(in the rows, 100 means zero)
The rows of Y fall into a few groups, and each row is roughly a mix of its group's hidden directions.
Y:
[[109, 115, 107, 93, 81, 120, 117, 67, 108, 105, 65],
[105, 116, 82, 81, 78, 64, 106, 110, 71, 98, 110],
[125, 89, 88, 100, 114, 103, 85, 109, 75, 61, 86],
[97, 66, 106, 99, 112, 59, 110, 108, 84, 89, 114],
[70, 81, 97, 78, 89, 79, 75, 80, 105, 112, 83],
[76, 103, 137, 126, 117, 100, 89, 107, 121, 115, 90],
[106, 80, 86, 113, 120, 85, 102, 100, 86, 55, 113],
[124, 94, 92, 63, 78, 98, 111, 111, 69, 90, 98],
[118, 106, 75, 90, 92, 98, 102, 88, 140, 128, 86],
[100, 119, 93, 96, 93, 150, 98, 114, 124, 112, 102],
[121, 63, 107, 94, 95, 91, 125, 100, 82, 129, 95],
[95, 100, 120, 137, 140, 105, 96, 99, 98, 80, 102],
[95, 97, 119, 110, 113, 67, 82, 92, 82, 69, 81],
[122, 68, 107, 84, 81, 102, 99, 104, 63, 92, 85],
[126, 97, 91, 81, 75, 103, 114, 81, 131, 123, 95],
[121, 123, 92, 71, 87, 83, 116, 71, 107, 96, 117],
[134, 94, 89, 72, 98, 120, 88, 97, 122, 117, 79],
[138, 113, 65, 91, 87, 117, 116, 100, 109, 108, 108],
[107, 111, 92, 77, 84, 80, 96, 56, 111, 114, 89],
[80, 96, 104, 95, 93, 83, 128, 104, 86, 108, 145],
[90, 65, 105, 75, 97, 84, 112, 109, 72, 109, 123],
[98, 111, 113, 126, 111, 101, 87, 56, 110, 90, 78],
[94, 111, 115, 148, 127, 105, 100, 93, 91, 89, 90],
[85, 123, 77, 130, 112, 103, 123, 105, 112, 123, 117],
[81, 89, 133, 131, 113, 108, 91, 88, 81, 93, 79],
[93, 77, 115, 94, 106, 134, 103, 120, 79, 99, 132],
[101, 67, 112, 110, 120, 98, 108, 143, 90, 95, 108],
[105, 73, 93, 92, 105, 60, 117, 117, 83, 93, 121],
[98, 129, 122, 120, 120, 112, 80, 79, 99, 91, 75],
[118, 91, 106, 93, 104, 109, 99, 86, 74, 104, 52],
[146, 77, 73, 84, 105, 93, 108, 93, 105, 97, 99],
[104, 119, 88, 60, 74, 87, 95, 91, 108, 126, 95],
[92, 99, 93, 76, 93, 47, 102, 99, 100, 99, 117],
[119, 105, 111, 130, 125, 120, 98, 100, 90, 85, 67],
[79, 110, 66, 79, 102, 76, 81, 108, 118, 88, 115],
[122, 110, 92, 81, 73, 111, 115, 90, 119, 130, 82],
[99, 130, 128, 77, 87, 89, 102, 67, 99, 114, 93],
[91, 98, 131, 120, 128, 91, 80, 94, 79, 78, 87],
[95, 105, 109, 120, 132, 95, 73, 91, 97, 68, 80],
[99, 113, 97, 87, 69, 116, 121, 103, 93, 141, 106],
[93, 108, 102, 131, 118, 124, 94, 103, 112, 108, 60],
[122, 108, 86, 82, 89, 108, 108, 143, 109, 125, 108],
[124, 108, 103, 115, 96, 106, 108, 63, 117, 128, 80],
[86, 92, 126, 106, 103, 132, 90, 73, 111, 116, 76],
[102, 64, 103, 117, 108, 120, 102, 127, 79, 80, 113],
[104, 136, 105, 128, 104, 113, 111, 70, 118, 111, 94],
[126, 109, 105, 99, 89, 142, 97, 88, 115, 112, 75],
[118, 106, 85, 56, 79, 89, 118, 103, 84, 102, 110],
[89, 102, 113, 85, 107, 73, 69, 95, 85, 67, 84],
[118, 83, 98, 100, 118, 114, 94, 151, 100, 90, 101],
[120, 80, 82, 124, 111, 121, 125, 118, 109, 118, 87],
[97, 63, 99, 109, 127, 86, 82, 108, 81, 75, 89],
[98, 104, 99, 87, 90, 47, 98, 85, 78, 96, 101],
[102, 78, 105, 138, 136, 105, 89, 101, 98, 89, 82],
[92, 117, 78, 78, 85, 65, 102, 105, 88, 84, 124],
[91, 69, 87, 102, 123, 78, 115, 102, 109, 84, 132],
[96, 71, 102, 89, 82, 117, 133, 122, 83, 116, 107],
[64, 84, 104, 130, 119, 106, 104, 107, 124, 116, 112],
[91, 121, 82, 137, 121, 103, 88, 90, 120, 78, 102],
[119, 100, 123, 129, 97, 124, 107, 125, 80, 84, 116],
[117, 90, 82, 76, 61, 117, 116, 103, 114, 99, 116],
[92, 109, 93, 88, 92, 69, 113, 102, 132, 123, 127],
[89, 76, 92, 135, 131, 101, 102, 121, 115, 102, 115],
[112, 98, 90, 147, 119, 103, 98, 89, 123, 87, 89],
[95, 116, 92, 64, 72, 85, 106, 102, 102, 118, 129],
[88, 88, 135, 87, 115, 79, 80, 91, 77, 79, 104],
[118, 126, 77, 69, 78, 102, 99, 100, 119, 123, 100],
[114, 109, 78, 112, 105, 104, 69, 119, 107, 77, 68],
[101, 91, 112, 112, 82, 102, 104, 51, 125, 96, 90],
[132, 77, 109, 102, 122, 119, 89, 109, 119, 110, 73],
[76, 111, 106, 106, 100, 106, 64, 92, 106, 92, 60],
[80, 61, 108, 90, 114, 105, 92, 89, 80, 70, 99],
[115, 65, 102, 114, 81, 112, 79, 122, 81, 92, 82],
[122, 82, 100, 109, 87, 147, 101, 117, 92, 89, 89],
[109, 126, 117, 114, 96, 122, 86, 70, 108, 73, 86],
[100, 87, 94, 111, 127, 87, 70, 95, 96, 68, 75],
[61, 131, 116, 112, 84, 85, 105, 91, 100, 115, 112],
[101, 121, 108, 64, 75, 83, 92, 74, 94, 86, 110],
[97, 82, 93, 89, 90, 97, 136, 99, 110, 128, 132],
[123, 85, 103, 107, 83, 148, 112, 114, 94, 102, 95],
[93, 84, 119, 135, 127, 104, 94, 111, 86, 73, 94],
[126, 85, 118, 83, 74, 96, 109, 86, 72, 83, 115],
[107, 92, 107, 142, 121, 86, 93, 93, 98, 80, 73],
[91, 78, 95, 112, 126, 90, 96, 110, 97, 57, 117],
[77, 90, 104, 70, 101, 63, 94, 108, 84, 92, 123],
[122, 137, 86, 83, 71, 116, 107, 106, 106, 107, 85],
[83, 95, 101, 102, 97, 107, 91, 108, 86, 54, 132],
[99, 126, 86, 96, 97, 147, 100, 106, 115, 121, 104],
[122, 72, 88, 130, 119, 112, 104, 128, 95, 89, 92],
[76, 90, 105, 103, 116, 56, 98, 109, 79, 87, 114],
[84, 75, 82, 113, 123, 90, 91, 121, 100, 79, 130],
[104, 124, 115, 74, 89, 142, 85, 94, 97, 106, 88],
[68, 86, 103, 118, 106, 103, 85, 87, 119, 132, 78],
[122, 92, 134, 71, 81, 113, 98, 84, 89, 107, 82],
[84, 109, 119, 111, 124, 88, 71, 96, 81, 69, 86],
[59, 128, 112, 80, 104, 85, 82, 88, 107, 102, 107],
[103, 145, 86, 79, 80, 94, 88, 88, 119, 102, 94],
[107, 95, 86, 77, 88, 91, 132, 90, 110, 134, 121],
[102, 104, 106, 135, 120, 140, 93, 110, 105, 82, 91],
[113, 130, 111, 72, 65, 101, 108, 92, 89, 91, 118],
[111, 123, 99, 90, 72, 110, 128, 81, 116, 128, 105],
[92, 103, 129, 101, 120, 86, 98, 57, 92, 79, 102],
[93, 127, 63, 125, 107, 115, 98, 102, 127, 95, 104],
[124, 134, 109, 105, 112, 93, 88, 70, 103, 76, 89],
[111, 138, 90, 89, 68, 108, 107, 81, 116, 104, 82],
[90, 122, 95, 98, 79, 123, 118, 100, 123, 134, 115],
[79, 100, 106, 132, 124, 97, 65, 113, 109, 84, 97],
[116, 88, 94, 91, 74, 115, 127, 130, 88, 111, 123],
[96, 67, 104, 86, 111, 82, 102, 140, 86, 91, 114],
[108, 113, 121, 68, 80, 132, 103, 83, 103, 116, 111],
[95, 134, 77, 70, 80, 88, 83, 104, 116, 110, 99],
[119, 70, 112, 84, 108, 129, 89, 104, 99, 112, 69],
[111, 118, 99, 113, 106, 138, 80, 120, 88, 81, 80]]
One row of each group comes first, with its name. Which group is each row after those in?
[102, 111, 107, 63, 83, 76, 104, 70, 91, 104, 120]
Q
[108, 105, 112, 57, 68, 106, 111, 87, 101, 118, 109]
L
[99, 98, 89, 69, 90, 94, 104, 145, 100, 112, 119]
A

[84, 129, 91, 82, 85, 102, 120, 105, 120, 124, 126]
Q
[107, 74, 103, 108, 97, 114, 144, 105, 99, 121, 122]
Q
[102, 78, 123, 125, 115, 126, 112, 100, 121, 126, 94]
A
[67, 82, 114, 102, 107, 80, 106, 130, 88, 90, 124]
A
[105, 108, 63, 108, 86, 99, 128, 108, 122, 127, 108]
L
[62, 125, 108, 120, 93, 131, 103, 95, 110, 99, 113]
A
[68, 101, 101, 122, 116, 102, 99, 95, 128, 135, 102]
Q
[100, 90, 93, 82, 71, 96, 108, 130, 92, 102, 138]
Q
[107, 101, 93, 57, 78, 82, 99, 85, 107, 128, 95]
A
[91, 102, 134, 112, 99, 81, 88, 102, 67, 112, 73]
A
[110, 91, 63, 79, 76, 105, 112, 115, 124, 115, 110]
L
